Each path is a new rotation, seen through one point. The rows after it are directions, each followed by how far the rotation turns it, in degrees a step (0 if it stays put).
Each turn is a multiple of 5 degrees from 10 to 175, or 0.
Each row of a path follows its step; steps can be skipped.
path 1
step 5: [ 14  12  -3 -34 -21  13  26   9   8 -10 -16   9   8 -44  34   7 -31   9
 -22 -15   6  15  23 -15  -8  12 -10 -25   8  19  -9  17  43 -17 -13 -17
  -5 -18  29   0   2  31  13 -10   9 -14  -3  45 -13   0   2 -16 -13  -8
  55  43 -21  -3  -9  -5 -25  11   4 -10  -5  -3 -35   5  19  23  15   5
   5  20  10 -20]
step 7: [-16   0 -43   9 -12  -1   6  -6  30 -13 -31  -1  18   4  29 -20 -23 -11
  -3  16 -23  26 -16 -33  -6   3 -16 -19  19  -8  24 -27 -12 -20 -51 -36
  12  20   7   7  22   0  -4  -4  17 -30   3  16 -15   0 -24  13 -30 -19
  12   3 -18  14   9  17  -7 -21  -1  13 -17   8  28  25   3  40 -35  -5
   6 -26  -7  18]
step 8: [-14  20   1  -5  17  -5  13   0  -8  18   4  26   1   9 -32  25   8  16
 -17  23  30  16  -5 -10   4  -6  -2 -45 -10  22   7  -3  13 -41   0  -2
  58 -24   9   6  13  27   1   4 -35  -8  -1   6  20 -18  -5  39   9   4
  21  10  22  44  -9  11   0 -46 -21  13   8 -21  20  16  -4  12  -6  43
 -10  -4  -4  -7]
step 12: [ -2   1  21  -3   6 -13 -21   2   4 -25 -22   3 -26 -17  10   7   3 -12
  -4   8 -24   4 -13  -9  16  18  27  -3   3  -1   8 -52   3  -6   8 -24
  19  -9 -17  46   9 -25 -38  -6  31   5   4  13 -15  -3  -3  13 -15 -45
  14   4 -30   5  47 -14 -30 -12  -9  -6   1  -7  14  48  12   8  18  37
  29   9  16   4]
step 17: [ -5 -15 -21 -15  -1  -2  -8 -29   3  -5  -5  -5 -22   4 -44  44 -14  -1
  16 -32  14   1  -7 -33  20  26  -8 -13  10   4   4 -31  13 -35   9  -5
  14   9  18  -5  20 -22   7   1  19   6   1  20 -36 -22  34   6 -50 -24
 -10  10 -12 -22  16 -17  21  -1  -2 -25  26 -21   4  12  -5  34 -32  18
 -11  12  23 -21]
step 18: [-13  10  -9  12  24 -22  -1  19 -19  -9  24 -28   5   7  24   3 -31  32
 -11 -35  -6  -1  -3 -11  23 -28  -4 -17  24 -20  14 -26  -9 -24  28 -14
   1 -26   1  22  35 -29 -15   3 -12 -22 -24  19 -38  18 -25   5 -17  10
  39  39 -11  22  13  10  -6 -27 -15 -12   6  16  -7   6   7  16  34  24
  15 -14  -6  -2]
step 22: [-13  32 -41 -32 -24  15   3  12  25  -9 -16  -4   5 -23  -9   5  18  -2
  20  33 -17   4  -7   1  -7   7   8  17 -15  18 -10  -3  -2 -28 -10   3
   0  -1  20  -9  60  18   4   3  40 -12 -16  10 -39 -21 -11  -2  -6 -24
  38  25  -4 -27  13   8  15 -42  41 -16  19 -17  -1  10  29  11  -8   5
 -12   1   1  -4]
step 24: [-10  12 -14   0  16  -2  19 -12 -11 -12 -32   5 -34   8  20 -15 -16  13
  14  15  12  16 -34  18  35  -1  -5  -4  -5 -24  18   3  12 -24 -11  -5
  10 -38  50  26  30  23   8  -1 -35 -13  -9 -11 -35 -10 -35  -4  -3 -10
  24  -4   1  22 -19 -14   6   5  -9  12   6 -16  33  -3  -1  52   2  39
   5  -4 -16  17]
step 26: [-16  10 -38 -22 -32  18  -4  10  13 -13  38  22   0  14  -5   6 -13  16
   5  10  18  10  -7 -51  33  -6 -18  -7  13  -5   7   4   8   5   6   8
   0 -25  14   5 -12   4  11  13 -11  -1 -25  22   9  13 -19  -8  -1 -14
 -34  58 -14   4  27  10  -3  24  -4  33 -19  15  -6  24  23  16  14  57
  -5  23  -9  25]
step 30: [ -4  30  22 -18  23   3   6 -10   9 -23 -46   3 -38 -53  -1  10 -39   4
  26 -28  13  -5 -11  -2 -17  12 -20   9  16  -2 -11 -26  29 -22  -4   7
  24   1  31  -2 -14  35  14 -26   1  -9   1  13   6   2 -27 -20 -15 -18
  25  51   1  26  -2  10  -6 -17   3  -8  10  -2  10  -9  17  10 -10  -3
  11  31 -15 -11]
Speeds:
[-3  6 -3  4  0 -3  3  0 -4  3  0  5  0 -6 -1 -2  8  5  0  7  0 -2  1  0
  8  1 15  8 -4 -5 -6 -4 -2  0  9  0  2  0 -5  7  2 -3  7 -3 -6 -2 -9 -1
  2 -2  1  2 -4  1  2  4 -2  8  1  2 -5 -5  5  4  5 -2  4 -5  6 -5  4  2
  5  1  0  4]
175
[  4  -4  -1  -2  -3   0  10   0   2  -6  12 -10   9  -4   6  -8  -1  -7
 -10   4  -3   3   0 -10   8   1  -4  -1   6  -3   0   3   0   5  -4   1
   0   4   0   7  -4   1   0   7  -7  -1   0   2  -2   4  -2   3  -5   3
   2  -2   3   7   6  -2  -5   0  -2  -2   8   2   0   1  -6  -1   2   4
  -1   4   0  -1]
135
[ -5  -5   1  -6  -6  -4  -3  -2   6   1  -5   0   1   3   4   2  -1   2
  -5   2  -9   6  -4   0   7   0   7   9 -12   1  -1  -1  -2   4  -4  -7
   4   4   6   3  -4   0   2  -6   1   1  -4  -4  -8  -9  -2  -5  -5 -10
   1  -8   0  -4   2   0   1   9   0  -1   2   2   0   2  -2   5  -5   0
  -7   3   0   0]
145
[  2  -9  -9   2   7   6  -5   0  -7   1   5  -3   0  -2  -3  -4   1   0
  -1  -7  10   4  -1   3   0   2   1   1  -2   0   2   1  -1   9  -4   2
  -5   2   0  -2  11   6   2  -3  -1   4  -5   1  -6  -6   1   1  -7  -1
  -2  -5  -6   5  -6   3  -1   2  -4   0   3   5  10   7   1   3   2 -11
   4   0   3   0]
100
[  3   2   0   3  -7   1   1  -3  -9  -8   5   6  -1  10   5  -3  -4   6
  -4   2   4   0  -5  -4  -4  -1  -1  -2  -4  -3   5  -8  -8  -3  -4   3
   3   0  -3  -3  -5   0   3   0   2 -10   0  -4   6  -4  -1   2   8  -7
   0   0  -1  -1  -1   7  -5  -6  -6   3  -3   7   9   1  -3  -3  -1  -3
  -3  11  -2   1]
60
[-5 -3  4 -2 -2  0  1 -3  2 -9 -5 -4 -2  9 -8 -7  1 -1  6  1 -3 -1  3  1
  9  6 -6  0  4  7 -1  3 -4  3 12  5 -5 -3  6 -6 -3  2 -4  0  8 -6 -7 -1
 -9 -2 -3 -3  1  5  0  0 -3  2 -2  5  6 -4 -5 -2  7  2  3 -3  1 -2  3  4
  3  4  0  8]
10
path 2
step 4: [-29   1 -19 -37  25  -6  17 -51 -23  -8  13  -6  37  17  11  16  -1  -7
  -3  32  32  -2   2 -25  33 -24   9 -28 -48  10 -27   7   9   7 -25   6
 -11   4 -10 -37 -27   1  -2  17  15  -7   3 -29   8  27  11  -5   3  19
   4  -6 -20  31  13 -13 -20   3  -9   4 -29  -2   4  -2  -1 -20   5   3
  23 -27   7  12]
step 8: [  1 -13   7  23 -22  14  28   4  22  -1  16  28 -12  54  20 -10   4 -42
  -3 -21  29  23  18 -16 -12  -8  10  16  40  10  -9  10   4 -13  26   3
 -16   1  28  37 -18  42   9 -10  17  20  -4  -9   5 -25 -15  11   8   0
  -6 -13 -16  -3 -39  -6  14  32  15  17  27 -24  11  -5  -4 -29   3 -12
 -18  15   4   5]
step 9: [-19  27 -19  22 -19 -12   5   2  14   6 -27 -15  -9   4 -19   7   1   8
 -13  10   8  18   5 -20  17   3  -2 -46  -6  23  -8   1  37   9   1  18
 -43  14   1 -18 -22  24   6   7  21  26 -13  19 -18 -16   2  30 -10  39
  13  20  25  12 -28  17   3   8 -10 -19   6   1  12 -13  36 -41   1  16
  14 -30 -12  43]
step 10: [-44 -33 -27  12  33  27 -27  -2 -11   1 -21   6  19  -1  -8  -9   7 -14
  20  24 -23  13 -37  16 -27  11   9 -14 -12  34  10 -15  23  38  29 -25
  23  -5 -15 -18 -29 -29  27  13   2  15  13  15  -4  15 -32   7  -9  -1
 -18   4  -5   5 -13  20  13  19  15  22  -2  14  15  -4  12  -2 -27 -24
  13 -32   5   5]
step 15: [-51 -19   1  15  12  -3   7  -8 -21 -10  27   1  13   4  19 -33  -7  16
  29  26   0   1   5   4  32 -27 -15 -21 -20  10 -24  -5  10  22  -7  19
  22  -3 -24  -2 -46 -14 -32   2 -26  -6  13 -18 -11  32  20  34   7  15
  -7 -18  -8 -11  -6  -1  10  10 -26 -15  11  30   5   7 -17 -41   9 -37
   8   8 -16  19]
step 18: [ 11  -6  20  13   2  19   6  -8  -5  12   1  63  19   5  -9 -29  -3 -15
  -5 -30  12   4 -30  12  12 -20   7   1   7   0  15 -10   1  -8 -11 -30
 -13  42 -20  20  16  -6 -31 -17  -7  24 -11 -18   8 -29 -27  51  38 -20
  12   0   3  -8   5  12  10  -9  11   4  11  -9  13 -28 -17 -42 -33  -4
  17  12   7 -12]
step 22: [  1   5 -17 -48  21   4 -14 -20 -23 -20  -4 -12  32  -9  11  25  -5  27
   5  -1  12 -19   0  18  11 -15  -1  -1  30 -20 -11  -6  14 -44  -4  16
   5 -16  10   3  13  34 -16  50  29 -20 -28  15  31  -6  26  -3 -21 -24
 -13  35 -15 -14  17  -5 -17  41  -6  18 -23  16 -16  -4  16   4  -5 -18
  -8 -14  -3   9]
step 25: [-27 -21  -4 -15   1  22 -13  15  15  12 -14   6  17   5 -13   9  47 -10
   6  13  -6  -3  15   8  18  14  -9 -13 -12  -2 -30 -17  24  21 -26  23
 -17  -8  -9  -4 -18   3  28  15 -18  23  -5  43   3  11  36  29  11  18
 -12  16  13   3 -18 -18   3  17  12 -30 -19   5  33  29   1 -37 -25  -1
  18 -24  -2  52]
step 33: [-11 -13 -19 -14  39 -12  -6  -2  -7   7  -6  20  29  53  11   1  -1   5
  -7 -32   2 -21 -12  30  15 -47 -11 -14  -9 -37  -9   4   2 -23 -24  17
  11  -4   4  14  -8  22 -56  14  -4 -14 -16  24  17   0 -12  20  -1 -18
 -29  20  20 -11 -29  -4 -10  -9  -5  24  -3  27  -7 -16 -29 -14  -9 -13
 -12  26   5 -10]
step 35: [ 28  20  11 -11 -13   0 -12 -16   3  20  35   0  -2  11   7  11  34 -19
  -5  -8  29  42  -1   0 -22  -8  -9 -29   2   7 -14  20   4  16  -2  18
 -11   2 -17 -14 -13  17  10 -26  39  27  49   7  -7  37   6  27  23   0
   2   1   0  -9 -39  -5   0  34  16  -6 -16  13  -5 -12   4   4  13   8
  13 -46  11  41]
Speeds:
[ -7   7   6  -4   0   1  -1   4  -1  -2  -1   1   0  -6   4   3  -2   0
  -5   4   7  -3  -5   0  -5  -1   3  -2   3   2  -8   5  -8  -4  -3  -1
   0   0  -2  -3   4  -7   2  -4   2   3   0  11  -3   5  -2   7 -12  -4
  -2  -2  -3   2  -6   4   0   2  -9   5  -1   4   5   6 -13  -5  -5   2
  -1   4   1   3]
140
[  1   1   0   8  -9  -2  -7  -2   4  -4  -8 -10  -2   1   1  12  -6  -1
  -1  -4  -2   5  -1  -2  -3   0  -1  -3 -10  -9   1  -3   2  -2  -6  -3
   0  -6   1  -9  -6  -1  -1   3   2   3  -1  -1   2  -2  -8  -4   2  -5
  -6   0   2   5   1  -2   7   4   3   1   2  10  -3   0  -6   1  -4  -4
   6   3   3  -6]
110
[  4   3  -6  -1  -9   1  -3  -1   5  -2   3   0  -3  -1   3  -6   2  -2
  -6   7   0   3   3  -2   0   4  -2   4   4  -9  -8   1   6   4   5   1
  -3   3   5  10   1   6  -2   4   3  -3  -1   8   0   2   3   5  -1  -6
  -1  -5   4   5  -3   1  -6   5   1  -1  -3   1  -6  -6  -9  10  -3   3
   1 -10  -4  -6]
135
[  5   1   1   8  10  -6   3   2   1   5   3   0  -3  -4   2   1   0   7
   1  -2  -2   4  -1  -5  -3  -3   9  -4  -3  -3  -2   0  -8   2   9  -2
  -7   1   2   5  -4  -6 -11  -4   9   2   1  -5  -6   1   5   9  -2   4
   5   1   4   3   7  -1   3   1  -2  -5  -3   9   5  -6   0   3  -1  -2
   5  -1   3   0]
125
[ -8   1   2   0   3  -7  -2 -12  -8   0   6   0  -4   1  -9   3 -11  -2
   5  -8   2  -7   2   3   4  -1  -2   2  -5  -4   5  -1  -2   6  -2   0
  -1   8   2   6   2   0   0  -6  -3   0  -2   1   5   8   3   0  -1  -3
   1  -5  -3   2   0   2   5  -4   0  -8   4  -3  -6  -3 -10   4  -1   3
   5   1   1   5]
25
[ 3 -5 -1 -5  7  1  0 -7  8  0 -2  4  7  4 -4  9  6 -5 -4  5  1 -2  6 -1
 -1 -7  4  0  2  1 -2  3 -8  2  2 -8 -2 -6  7  0 -4 -1 -4 -5  1  5  1  3
  0 10 -8 -8  0  2 -1 -3 -5  4 -6  3 -1 -8  4  1  3  1  0 -3  0  6  7 -1
 -3  0 -8 -8]
115
[ -7  -2   2  -4  -2   7  -3   0  -5   0 -11  -3  -5   1   5   2   7  -9
   1  -4   4  -1   0  -3   2  -4   1   4  -1  -5   6   0   6   4   1   0
  -1  -7  -1   3  11   6  -5  -5   8   2  -1   1   1   0  -3  -1  -9   5
   6  -2   2  -2   5  -3   5   2  -2   3   4   0   7  -7   2   3   2  -4
  -5  -9   2   8]
25
